In the data rows, 128 means zero.
Here are some points:
<187 109 190 69 0 87 123 231 231 87 217 117 100 94 94 113 75 71 172 178 108 122 144 120>
<154 125 157 64 73 74 102 217 200 23 146 131 140 40 147 85 92 99 169 128 122 132 81 56>
<115 86 95 154 159 192 97 42 11 105 121 116 99 101 111 192 174 90 79 116 159 80 84 116>
<152 152 61 184 147 219 125 78 9 144 59 106 103 104 103 155 45 149 100 159 108 124 103 173>
<132 138 104 111 72 87 141 188 157 101 143 190 171 143 179 157 113 113 218 132 110 93 162 149>
<102 122 105 130 169 126 152 98 39 214 98 100 84 134 123 96 89 166 148 85 120 145 68 109>
<138 151 156 117 52 71 181 172 138 134 198 176 116 194 171 60 105 105 189 124 95 176 180 101>
<168 103 59 124 135 192 110 49 79 250 106 100 118 134 134 140 140 149 66 180 138 128 118 146>
<98 114 185 110 160 93 69 168 224 29 160 128 165 149 169 80 181 81 172 112 165 99 159 126>
<116 96 154 93 67 63 143 222 222 59 188 207 172 122 138 121 181 139 201 131 78 105 119 57>
<108 142 103 116 100 224 91 96 84 152 121 146 158 80 91 162 132 86 123 152 173 135 85 155>
<146 114 161 100 129 94 177 193 239 90 173 152 52 120 142 70 170 92 208 136 112 120 112 147>
<76 109 170 104 109 82 139 255 184 116 126 140 198 133 131 144 133 32 141 135 173 151 102 155>
<187 143 155 134 121 118 152 26 52 167 129 103 115 82 46 144 136 137 97 91 136 146 104 221>
<140 143 76 190 129 122 113 54 93 206 56 102 131 114 116 129 130 151 39 138 103 148 100 157>
<168 132 130 118 96 108 116 125 188 118 171 113 118 158 91 151 180 87 201 146 62 95 109 58>
<132 107 155 90 93 98 112 184 203 61 141 161 118 161 154 153 96 86 217 131 127 155 125 84>
<152 159 112 128 93 138 123 51 146 199 148 137 143 199 136 154 109 172 89 145 153 63 138 139>
<115 143 95 118 155 144 129 153 74 150 138 123 242 102 147 192 255 144 118 102 129 152 165 136>
<135 179 63 125 159 38 123 65 21 100 142 137 139 163 190 118 90 140 153 104 138 154 178 102>
<135 123 185 93 69 94 83 201 106 102 160 137 100 154 115 116 80 78 151 112 115 166 98 52>
<166 138 103 47 116 82 138 178 152 90 183 118 100 69 120 82 161 149 168 75 96 116 99 19>
<78 52 182 113 89 56 129 218 174 57 229 134 145 185 150 42 176 127 246 101 81 74 173 86>
<105 179 72 189 172 127 148 59 66 192 73 98 154 115 218 146 80 219 162 107 120 124 186 156>
<166 82 203 91 65 117 131 176 255 73 141 168 125 95 99 109 217 150 149 108 99 113 146 116>
<147 172 114 156 81 151 163 77 126 163 64 90 93 79 108 163 44 146 74 174 170 113 145 181>
<178 116 135 89 120 125 134 149 193 117 122 166 182 120 124 191 145 174 174 139 95 110 167 119>
<126 54 116 71 202 170 108 158 174 139 121 105 75 149 125 75 70 141 164 148 127 127 142 168>
<169 90 152 124 97 134 105 127 204 100 116 171 86 17 73 110 115 127 116 250 176 179 65 80>
<140 143 158 98 116 102 138 174 188 68 166 164 171 126 177 120 120 122 156 130 87 208 132 91>
<193 103 109 129 150 166 115 56 73 126 93 195 185 130 139 143 141 113 111 85 176 116 110 169>
<118 93 201 121 114 113 88 155 181 81 122 137 83 83 80 123 160 143 160 134 68 67 96 114>
<144 135 137 216 118 136 156 96 132 142 96 98 152 137 138 111 98 119 69 153 132 120 158 178>
<153 177 27 83 187 176 112 96 92 111 68 136 149 74 147 184 188 120 115 48 137 103 93 128>
<68 87 136 137 115 80 179 170 165 35 183 156 122 155 178 77 164 142 161 78 124 121 214 64>
<143 120 104 142 124 97 132 105 142 17 113 135 111 124 146 48 115 110 176 148 86 168 148 92>
<67 132 99 172 211 157 123 76 19 166 69 114 89 110 97 139 87 117 131 49 141 98 159 184>
<107 135 108 72 106 103 98 182 166 107 186 122 117 152 129 153 121 176 131 122 115 148 140 90>
<124 114 108 149 138 79 124 76 78 192 155 119 150 103 134 121 117 116 54 134 62 146 139 161>
<97 72 121 151 173 140 68 143 138 101 103 64 116 102 123 139 146 149 129 147 127 72 49 134>
<118 171 118 136 185 107 149 134 186 188 111 132 132 139 91 109 139 147 114 144 144 126 123 133>
<171 141 87 147 178 156 102 108 111 162 53 184 154 77 137 168 191 158 97 163 191 92 121 110>
Then 12 other points, each followed by its number:
<146 139 137 134 110 63 159 79 115 99 111 100 108 115 127 140 29 140 77 148 155 123 130 68> 0
<173 116 165 97 77 28 148 194 155 124 181 81 176 176 158 103 160 118 190 146 154 107 160 48> 1
<190 141 134 62 61 43 114 143 189 131 160 126 206 95 179 126 142 122 183 119 137 131 131 82> 2
<139 190 77 158 181 114 160 83 28 201 136 153 109 195 159 103 73 167 113 65 197 84 132 112> 3
<94 192 129 177 182 154 103 89 70 161 154 112 130 145 185 104 55 183 142 211 142 115 163 141> 4
<128 135 116 96 197 148 158 104 59 163 63 142 123 151 161 95 132 128 186 123 137 160 83 110> 5
<157 109 84 91 99 101 134 255 146 104 142 135 114 69 189 87 175 94 187 94 176 120 94 79> 6
<115 107 132 206 177 163 131 117 108 115 68 119 126 100 29 165 154 117 130 161 151 164 106 215> 7
<116 54 192 138 103 112 99 232 143 63 148 125 145 135 77 85 229 46 226 110 90 113 170 131> 8
<172 142 164 167 143 189 128 27 149 232 122 177 69 137 141 87 102 192 52 192 145 82 77 182> 9
<123 135 123 102 34 0 185 201 211 119 165 162 175 160 132 163 87 111 217 90 86 154 115 111> 10
<85 113 96 68 108 133 125 255 255 58 163 145 142 215 188 140 222 111 194 69 75 153 163 109> 11
Which of these numbered points is nearest to each point below, looking only along the 5 directions in which the first points spread most? Its number follows each.
<128 163 144 133 144 118 192 192 214 99 151 167 76 150 203 101 146 101 224 76 83 175 150 111> > 1
<77 145 134 68 97 83 140 162 255 89 164 175 106 124 199 102 148 145 186 97 133 139 174 96> > 1
<185 121 238 203 112 187 122 34 90 243 96 122 86 135 94 174 134 64 65 235 122 129 136 179> > 9
<117 101 177 66 89 110 98 245 216 58 156 154 177 146 164 126 128 166 210 92 138 133 190 10> > 11
<155 168 165 189 129 129 164 100 40 120 113 70 149 184 93 124 87 145 32 122 111 123 158 127> > 4
<128 117 146 219 128 159 141 43 99 241 118 126 116 111 21 149 79 106 65 240 164 203 125 216> > 9
<178 102 104 255 123 158 157 34 130 189 116 83 118 122 144 169 111 72 16 222 156 180 126 186> > 9
<120 191 118 92 192 216 117 71 108 131 46 116 163 66 16 108 50 168 68 153 145 105 104 97> > 7
<166 176 131 186 162 155 157 31 64 182 105 111 129 189 112 108 76 64 98 165 147 109 188 86> > 4
<116 143 131 124 168 106 125 96 128 69 130 154 158 94 131 167 110 126 71 37 166 130 157 155> > 5
<95 151 75 152 151 98 149 64 60 67 140 116 97 175 96 157 78 111 161 107 139 96 116 81> > 5
<141 81 100 158 149 156 117 128 92 123 114 107 95 97 52 171 154 132 51 184 173 139 114 70> > 7
<140 144 70 103 211 140 147 64 30 122 41 156 193 235 235 93 129 160 56 57 121 119 203 107> > 3
<126 178 194 201 133 187 198 135 98 185 114 88 152 62 124 124 99 106 95 59 101 158 152 186> > 4
<91 41 132 39 130 68 100 191 182 48 129 108 130 155 152 60 222 90 167 123 122 96 88 150> > 8
<85 82 177 128 114 149 93 183 224 14 190 99 128 39 170 128 138 53 165 129 81 69 157 122> > 8
<99 216 123 96 173 119 140 22 45 175 85 161 233 116 131 185 138 160 108 38 123 121 178 248> > 3
<163 126 119 124 99 77 59 147 92 175 76 96 155 96 136 86 109 130 129 168 120 115 102 96> > 0
<87 173 66 179 183 116 130 18 27 128 60 59 132 162 166 81 190 164 133 77 162 110 167 99> > 3
<78 178 73 145 197 125 134 21 36 222 79 139 122 147 110 151 107 102 35 76 166 99 140 89> > 3
<200 132 162 113 77 113 136 244 181 98 149 132 194 139 146 154 153 99 143 139 122 158 151 152> > 2
<130 149 158 134 128 136 124 184 161 27 152 180 101 96 124 151 112 216 197 119 131 122 138 75> > 6
<156 121 152 43 74 126 137 226 210 92 177 101 104 85 139 135 130 63 85 179 123 190 130 130> > 2
<154 167 111 123 141 170 84 185 160 103 89 160 118 88 157 94 101 112 100 179 138 186 175 89> > 0
<149 154 172 128 84 122 144 178 124 138 85 120 157 175 118 189 160 120 146 81 115 120 154 201> > 2
<122 143 124 181 131 117 117 76 118 138 137 120 102 61 110 149 85 173 110 176 185 171 103 127> > 0
<133 139 168 154 165 147 143 115 200 149 75 146 96 96 78 129 122 111 35 165 127 75 83 107> > 7
<140 85 173 131 96 61 110 246 206 71 197 109 170 120 154 96 193 109 183 117 107 139 130 35> > 11
<162 83 130 105 137 149 118 255 218 57 154 126 95 87 129 72 190 133 212 48 104 118 119 117> > 8
Here are 12 other points, each followed by its number:
<155 133 143 126 168 138 133 74 92 126 122 176 135 151 142 63 66 179 76 176 181 127 156 144> 0
<100 166 130 96 178 158 77 144 180 54 176 158 93 112 158 42 153 111 238 74 123 151 119 57> 1
<88 116 96 144 97 55 139 83 109 138 104 155 118 187 96 153 54 71 153 168 133 84 158 138> 2
<96 48 109 243 150 255 177 97 133 92 145 197 163 66 113 177 155 105 82 127 128 125 80 204> 3
<161 89 79 156 89 177 64 64 75 63 150 155 49 88 146 63 154 166 120 61 150 86 99 161> 4
<120 120 148 153 85 98 83 175 206 129 134 169 162 93 97 48 132 111 96 164 158 146 107 141> 5
<172 140 71 121 200 159 131 114 56 180 92 113 183 78 156 171 189 151 93 102 110 118 130 148> 6
<89 193 95 133 98 71 69 129 151 106 109 98 164 121 128 148 165 136 142 126 161 161 105 150> 7
<185 109 167 219 110 237 101 148 96 227 136 70 94 0 38 162 68 66 19 255 127 172 141 161> 8
<81 150 182 54 97 48 166 169 143 84 181 129 132 172 145 94 198 128 197 22 93 113 144 138> 9
<106 105 175 76 68 32 89 217 179 85 189 178 78 210 188 6 122 129 254 96 84 124 141 85> 10
<120 93 125 30 41 75 89 255 196 76 151 155 91 93 105 112 142 128 170 83 124 122 54 124> 11
Which of these numbered points is nearest to each point below, looking only along the 5 directions in which the first points spread most? Its number follows each.
<106 120 122 213 133 190 85 73 221 180 118 96 84 58 66 122 37 81 30 213 148 133 106 147> > 8
<162 96 85 100 128 120 179 134 131 122 150 165 162 134 123 164 113 170 173 136 161 73 92 128> > 7
<114 187 26 140 104 130 111 31 0 87 36 171 138 141 110 131 151 98 87 74 170 53 141 145> > 6
<164 175 90 138 157 208 131 52 109 117 150 125 68 125 124 156 95 138 52 187 188 150 165 165> > 0
<161 213 124 104 139 157 106 134 153 132 145 120 182 125 133 107 161 130 82 92 184 155 87 95> > 7
<146 166 57 116 174 163 179 105 69 168 135 133 216 157 142 103 173 124 65 55 170 53 142 130> > 6
<147 72 109 50 115 140 136 244 255 51 187 159 114 138 116 225 145 56 205 216 70 176 134 71> > 11
<100 165 108 117 174 124 146 128 101 145 104 108 88 84 71 56 112 162 127 131 197 104 68 84> > 4
<150 143 115 139 149 186 153 69 63 225 144 187 188 169 181 155 136 223 70 13 179 133 138 162> > 6
<80 175 109 140 182 140 134 128 40 100 93 105 148 173 122 72 157 196 182 59 176 137 57 150> > 4
<124 167 84 138 97 148 169 16 45 189 69 125 156 127 111 117 67 124 128 105 156 143 103 210> > 0
<116 110 96 143 118 195 82 136 78 130 102 88 107 103 119 219 164 130 134 102 165 133 96 178> > 3
<117 168 118 134 141 101 100 141 91 109 82 117 134 66 81 145 202 83 80 149 228 123 97 143> > 3
<86 108 197 71 2 132 39 201 255 54 200 122 188 19 137 99 175 143 161 133 106 129 29 100> > 11
<153 93 163 133 86 88 130 234 178 42 189 171 105 138 122 29 153 95 216 84 18 108 118 101> > 10
<138 164 165 113 101 104 114 136 61 186 107 167 162 145 153 188 167 124 110 107 104 209 115 135> > 7
<117 149 171 161 144 177 123 100 70 140 120 114 155 131 140 136 172 179 130 151 136 77 157 195> > 3
<159 108 140 136 174 114 130 59 103 186 126 159 82 144 155 194 106 111 20 208 121 117 161 225> > 0
<134 155 143 200 171 185 81 64 138 203 102 145 29 51 100 104 68 72 0 254 178 178 163 95> > 8
<96 200 135 153 185 157 64 132 116 80 153 75 117 130 104 104 112 115 108 110 119 146 143 68> > 4
<59 141 91 163 188 142 62 83 6 104 119 148 80 123 117 132 168 113 106 9 111 72 145 136> > 4
<164 90 150 147 136 238 205 104 201 233 118 28 97 77 97 146 92 127 89 218 133 146 73 150> > 8
<118 147 167 225 133 135 199 28 110 91 73 93 107 174 107 203 101 129 130 177 111 111 148 157> > 0
<123 98 126 111 89 199 107 171 212 111 173 117 165 104 119 96 70 117 185 187 88 226 106 182> > 5
<95 110 111 70 113 89 113 123 156 143 148 182 142 166 148 192 126 176 176 92 148 103 170 95> > 7
<102 178 152 223 103 137 163 140 80 158 65 112 146 79 88 162 91 132 126 152 141 109 193 119> > 0
<155 134 89 135 123 115 99 92 113 100 83 154 126 175 127 141 151 136 81 107 69 148 120 108> > 7
<103 84 109 52 119 50 171 148 138 160 183 183 151 217 149 104 141 133 255 65 60 121 124 180> > 9
<100 126 139 74 140 133 59 216 220 58 158 69 121 83 46 91 179 127 116 127 121 117 75 100> > 11
